Rows are one point carried round by a steady rotation, each followed by how many steps it has turned.
The counts run from 0 to 254.
[ 28.7  26.6  20.5  -2.6   2.0  11.9 -49.7  31.2 -18.2   7.5 -11.8   5.9
 -22.0  10.0  -2.8  36.7 -12.2 -17.0  -3.7  -3.5  -0.9  -7.7  -2.8   8.0
   2.5  31.3  -5.5 -26.4   6.1 -13.9 -14.4 -10.1  16.7  28.5 -11.9] | 132
[ -1.5 -34.8  15.4   2.1 -27.3  -2.5   2.8 -15.3   6.1   5.1 -23.0  -2.7
 -27.4 -31.2 -26.8 -21.7   0.0  21.8  12.0  -0.8 -22.2   9.7   0.4 -16.6
  12.2  -4.8 -18.3  -5.2   0.0  18.6  -4.7 -10.7  13.4  -9.7  17.7] | 217
[  6.6  -6.8 -16.2   2.1  12.2  15.4 -34.5   1.2 -21.8  -4.1  13.2  -5.1
 -35.3 -16.1   2.3   4.5   1.2 -19.3   6.3  42.0 -22.4 -14.8  11.9 -14.7
  -1.0  -7.0   4.4  10.8  13.2   9.2 -10.9   3.1  24.6  13.7   7.2] | 167
[ 21.2   0.3  19.7  -3.1  -1.8  13.4 -25.3  34.4 -23.0 -11.1 -19.2   6.4
 -12.9  25.8  -2.7  20.3 -15.5   2.3   6.1  15.2  -9.5  -0.3  -0.9 -16.9
   9.1  17.5  24.4 -26.3   1.7  -9.7  -3.1  -3.6   2.8  36.9  -3.2] | 133
[ 13.9  37.4   0.9   1.5 -13.7  10.2   2.5  12.5 -10.9 -15.3 -12.5  -4.9
  21.4  -1.3   2.9  40.8   7.0 -42.3  17.2 -13.4  -0.4 -31.8 -13.4  13.3
  -2.1  -4.5   7.3   5.4  -9.6  -4.1   8.5 -28.6 -20.3  -0.8   2.4] | 140
[  8.3  60.5   0.0  -0.5 -14.3 -18.0  -6.3  -1.5  -6.0   0.7  -7.5 -24.1
  -3.3  -6.9 -18.1  -7.2  18.4 -33.4   7.5   8.2   5.1 -21.7  -3.1   7.7
   6.3 -23.6 -12.7 -10.0   6.7  -2.5   8.4  -3.0  17.9 -20.1 -13.6] | 36
[-16.5  28.6  -5.1  37.4   5.9 -10.3 -12.4   9.7  -3.0 -11.3  12.2  -0.6
   5.4  -5.6 -24.3  13.7   8.6 -28.6  -1.9   0.9  13.8 -21.1 -40.0   2.3
  -8.1  -3.3   7.0  21.4  20.5 -12.5   6.4   8.4 -12.2  18.2 -35.0] | 177
[ 23.4  25.8  24.4  23.8 -19.3  12.0  -4.4  18.1 -13.9  14.2 -22.3 -27.3
   1.2  -3.2  22.2  18.6 -14.5   2.9   9.2 -30.1   7.0  -3.9  14.1   4.5
  -3.7   4.1  -2.6 -21.4 -19.8  14.0  19.2 -12.8   0.6   9.7  25.7] | 103
[  6.3  22.5 -20.2   7.2 -16.9 -15.1  11.7 -12.4 -10.8 -15.8  18.9  -2.2
 -10.9  -3.6   4.2  -4.6   0.9 -24.3 -14.0  10.5  27.7 -19.9 -24.8  23.1
 -39.4 -10.5   7.3  41.5 -13.0   5.3  11.3 -17.1  -7.1  22.5   7.3] | 60
[  6.1  -8.5  -9.7  26.0  -9.8  24.3 -10.3   4.4  -9.9  10.1  -2.3   5.8
 -10.5 -14.9   6.5  42.3 -21.3 -15.5 -22.4 -12.1 -10.0 -12.6  -5.6 -13.8
 -10.0  -4.7  -0.9  20.9  20.3  22.3   4.0 -13.2   3.8   7.5  22.2] | 110
[ 21.4 -33.9  -9.7 -14.0 -13.1   6.7  -1.8   3.5 -19.9  39.4  -6.3  -9.6
 -13.0 -14.5 -29.9  -8.2 -22.1 -11.8  -4.6  15.3   5.6  -2.1 -15.9 -10.9
  -2.4   1.2  20.3  21.5  11.0   9.4   4.3   3.8  -7.5  19.5 -13.7] | 88
[ 14.4 -13.6  10.2 -23.8 -21.8 -14.4  10.5   8.1  -3.8  21.7 -19.9 -11.1
   2.7  17.7  -8.1 -20.2  -9.5  -3.7  18.1  33.6   4.8  -8.6 -36.7  -5.4
  25.8   0.6  10.4  -7.3 -26.5  21.2  29.0 -16.4 -25.0  24.2  14.1] | 229
[ 25.8 -14.6 -10.6 -17.4 -16.5  -6.4   0.3 -17.0 -11.5   4.0  -4.6 -30.3
 -18.2 -19.9  11.4 -21.6  13.8 -12.6  35.0  12.4   2.6  -1.6  12.2  14.1
 -13.3   1.8  -1.4  17.0 -15.2  15.0  -0.3 -17.1  -1.5  -3.6  35.5] | 196
[  1.0 -37.2  17.4  -6.4   7.2 -11.8 -17.8  10.0  21.4  10.3   3.2  17.5
  -7.3  11.6 -14.0 -28.3 -18.3 -10.0 -27.6  17.6 -32.7 -14.5 -24.3 -10.2
 -16.2 -16.2   0.5  -1.7  -3.8   3.9 -12.6  29.8  -3.2   8.3  -2.1] | 121
[  0.7 -21.6 -22.1  17.1  21.1  -5.1 -19.2 -21.7  13.6  -0.1  18.2  -4.0
 -22.7   5.6  19.5 -11.4   9.6 -15.1  -9.7  26.8  -4.7   2.2 -41.7 -16.2
  -5.5  -1.7  -7.5  24.5  -0.4  22.3  10.9  -1.4 -21.0   8.7  11.7] | 201
[ 12.1 -11.7   9.4 -13.7 -17.5 -15.2   6.8  13.3  23.3  23.2 -16.6 -22.0
   5.5  -0.4 -10.0 -22.3  -9.1   9.7   3.6  11.0  17.8  -8.3 -39.4  -0.9
  11.8  -5.4  -6.1 -14.6 -29.5   1.5  24.7  16.6 -29.2   3.7  -2.2] | 91
[ 15.6  11.5  -2.5 -17.2 -36.6  -9.4   6.1  26.5 -14.7  14.7 -21.4 -15.5
  13.8  16.9 -11.8   9.9 -22.7  -3.7  -2.2  21.2  15.6  -5.6 -27.8 -10.6
  24.2   2.1 -12.2  -9.9  -8.6  -4.5  28.7   4.7 -16.0  19.2  17.7] | 228
[ 11.7  22.7  14.9  15.6  16.3 -21.8   4.1   3.1 -27.8  -5.1  -9.7  -6.2
  -4.5  10.6 -18.3 -15.5  13.6 -30.1  24.4  18.9  -9.3 -11.4  -9.1  -8.9
 -11.1  -6.9  44.6   2.6  16.7   5.5  -7.7  -3.5  -0.9  27.7 -20.9] | 38
[ -8.8  35.0 -12.5  -7.9 -14.2 -15.2 -10.7  25.8  -2.2 -10.2  -4.2  -6.2
   2.1   5.0 -14.5   8.5 -12.0  -3.1 -12.5  28.2  11.1 -20.1 -32.0 -21.3
  20.9 -11.9  -8.2  -9.9 -10.8  -4.4  23.5  25.0   7.0  11.1   8.2] | 32
[ 15.2  -1.1  19.9  24.9  14.0  -8.8 -10.4 -11.9   0.6  19.0   9.0   8.0
 -18.3  10.9  15.1   0.1  -1.7  -5.2 -23.6  -8.2  11.1   0.0 -29.9   0.2
 -29.1  12.6  26.9   0.5  -9.4  13.2   8.8 -20.0 -19.8  32.5  -7.6] | 97
[ 11.8   9.0  17.3 -10.1 -23.0  -5.6 -22.9  29.5  -1.9  35.7  -6.4   1.4
 -10.9  -6.0 -24.3  -2.6 -30.9  -4.7 -11.7 -11.4   2.6  -8.0   2.8   0.9
  -1.9 -16.5 -16.1 -25.7 -10.4  -3.0  -6.4  26.5  26.8   2.1   6.4] | 124
[ 17.9  17.9   6.0  12.5 -20.0   4.3 -11.8  -9.3  -2.8  35.1 -14.9  -9.4
 -26.7 -19.5   7.4  36.2  -3.1   3.3  -9.1 -32.4  16.5   5.2   4.6 -11.6
  -3.9  -4.2  -6.0 -19.5  -9.4  22.5  26.1 -21.3   9.8  -4.2  25.6] | 102
[  3.0 -37.1   4.4   4.1 -16.5   7.9   5.1 -15.1   0.1  -9.6   0.1  16.4
   4.1  -0.9  -8.0 -20.2   2.7  -0.3   2.8  23.0 -17.7 -14.2 -29.6   6.8
   7.1  15.7  -3.2  30.6   1.5  15.7 -10.2 -16.0 -37.9   7.7 -22.6] | 84
[  6.8  20.6  10.1  -8.0  -7.6  -9.0  -4.0 -10.3  15.7  -9.4  -0.4  -0.8
 -12.1 -13.9  -9.4  -3.1  20.4 -21.9 -14.2 -26.0   3.0 -17.7   1.7  10.0
 -42.7 -12.7  -9.7   8.4  -9.1 -17.5 -12.9  -1.5  22.2 -19.8  -6.0] | 152
[  8.0  27.8  13.2   9.7 -28.8   9.7   3.1  24.5 -10.2 -13.5 -24.0 -23.2
  -2.0 -23.7 -23.3  14.7   1.9  11.8  36.2 -20.3  19.8  -4.1  -0.6  -8.3
   7.7  13.2  19.9 -14.8  -1.8  -5.2  12.7  19.6   4.7   4.7  -4.6] | 45
[  6.8  20.7  28.1  18.0  -7.9   6.7  -8.8  -4.2  32.4 -31.4 -15.6   3.8
   8.0  11.0  17.9  15.7  11.3  -5.3 -15.1 -36.7 -13.9  -6.9 -26.6   5.4
 -16.7  21.5 -12.3   1.1  -5.4   7.4   1.6 -20.3 -19.9  -3.3  -0.3] | 244
[ 16.9   2.7 -26.2   6.9 -18.9  -8.4   6.6 -31.7 -23.3   7.6   8.1 -14.4
 -16.5 -15.3   5.6  -2.5  13.4 -26.8  17.6  11.2  19.0  -9.2  -7.8  19.1
 -23.9 -12.1   2.4  24.7  -4.9   8.1   4.8 -45.3  -9.5   4.4  23.5] | 197
[ 17.7  13.1  -2.9 -20.8   0.5  11.9 -26.3  18.9  11.4  -7.5 -24.6  -7.8
  -5.1  -2.0  -1.0  28.2  17.1   1.5  11.9   1.6 -10.5 -21.1 -10.6 -16.2
  26.4   4.9 -25.8 -34.8 -27.3   0.0   9.5 -12.5 -11.2 -18.3   4.4] | 136
[ -4.4   9.4   0.6  17.6   5.4  -6.3 -21.6   2.2  15.5 -27.6  16.9  28.3
 -32.6  -1.8  -3.1  15.8  -7.7  12.4 -37.4 -17.0  11.6  -7.1 -22.1 -16.9
 -28.2   9.7   0.6  -3.3 -14.9 -11.8   6.4  21.0   8.3  22.9  14.2] | 156
[ 11.7 -11.4   0.8 -11.2 -16.0   4.1 -29.6   1.5  17.1  -3.4  -5.4  11.3
   0.3   9.6  -4.2   9.2  -9.3  -3.3 -28.5  15.1  -7.9   4.1 -42.1   6.1
   7.1  30.1 -44.9  22.2   2.6  -8.7 -15.1 -22.3 -13.9   1.1  -8.0] | 223
[  4.8  -7.4  -2.5 -26.8  -7.0 -20.5  -8.8 -12.6   7.8 -43.3   6.4  25.7
 -18.5  12.2  -8.0 -17.6   4.7 -14.9   5.3  38.0 -20.4 -15.1 -21.0   9.6
  -5.8  -4.2  -7.6  17.0 -15.9   4.8 -12.2 -19.8   8.1   4.5  22.4] | 26
[ -0.8  34.0  10.2  31.0  18.8 -14.8  -9.7  -8.9  -9.4 -10.4   6.3  11.1
 -11.8   6.0 -17.7   0.5  18.9 -15.6  -2.3   3.5   5.2 -20.8 -33.3  -7.9
  -8.4   3.4  32.5   3.3  19.4   4.4  -0.7  -8.9  -5.9  24.1 -34.7] | 39
[ 25.5  -2.6   7.7 -15.2  20.5  -9.1 -19.9  12.7  20.9  -4.0 -10.5  -7.8
  19.1  31.5  21.6  -3.7  19.5 -31.7  17.5  17.2 -21.9  -5.0 -31.1  -8.8
  -6.5  -2.4  17.7   3.8  -5.5  -7.2  -4.7   5.1 -31.3   4.1  12.1] | 4
[  8.9  12.0  -2.9  14.7  -9.1   3.2  -8.5  16.3  -2.9  -8.7  -1.8 -28.2
   8.5  20.3  21.8  -1.1  -2.4 -28.9  12.1  14.9   8.0   0.4 -26.6  14.2
 -18.1  17.4  -0.3  22.5  -1.5  -0.7   5.0   5.8 -21.7  26.6  29.3] | 199
[  7.6 -33.8 -25.2 -22.0  -6.3   3.5   4.3 -13.6  10.6 -31.3   2.7   5.8
 -34.6 -27.9   2.9  -7.6  -2.0  22.0  -6.0  15.0   5.0  -7.6 -20.9 -33.4
  -4.1   3.0  10.5  16.2 -14.9   8.5  22.4   4.0 -15.5   9.9  20.4] | 55
[  6.9 -28.2   2.0 -26.8 -16.9   3.6 -10.6   9.5  -3.1 -24.2  -8.5   5.3
 -25.7 -28.9 -16.8  -2.5 -12.9   8.5  11.5  -1.8 -22.5   2.8  15.7 -17.5
 -11.5  -5.0   0.5  -7.2  -7.5  12.3  -7.3   5.6  36.9  -3.9  37.0] | 21
[  1.9  15.6  21.5  43.2 -14.9   4.3 -23.2  11.5   2.8  18.7 -17.0 -28.1
  -3.2  -8.8  -5.9   0.0  -3.6 -21.6  -2.4 -14.1 -19.3  16.3   1.8  12.6
 -28.4   7.4 -16.4  11.8  32.5   9.8 -21.1  11.0  24.9   0.8  -6.2] | 211
[  5.1  -4.8  32.0  -2.8 -26.3 -13.9   8.5  25.3 -21.7  21.7 -17.1  14.0
 -10.8  -2.5 -32.5 -11.5 -21.6  -2.1   1.7   1.3  -1.7 -16.2   6.1   3.1
  -5.5 -13.8  18.5 -29.7 -17.0   9.4   3.9  12.6  21.7  27.8  14.0] | 125
[ -7.5  38.6  18.5  40.6 -10.4 -20.4   9.4  -5.4  11.2  -8.1  -3.0 -21.6
 -18.9   2.8  18.1 -10.8   6.3  18.2  -7.5   1.3   1.7 -16.6 -17.2   7.7
  10.6 -11.7 -27.5 -11.0 -21.6  16.3  20.4   2.3 -13.3   1.4   5.4] | 69
[ -2.3 -23.0  17.6   6.9 -27.9  -1.7  13.1  18.5 -11.1 -11.7 -16.0  -6.0
  24.8   8.3  -8.8 -22.4  -7.7  -7.5  18.6  15.1 -15.6 -21.2 -29.4  20.6
   7.1  22.9  -2.6  25.2   1.5   1.9  -2.3  -8.1 -36.9  12.1 -10.7] | 83
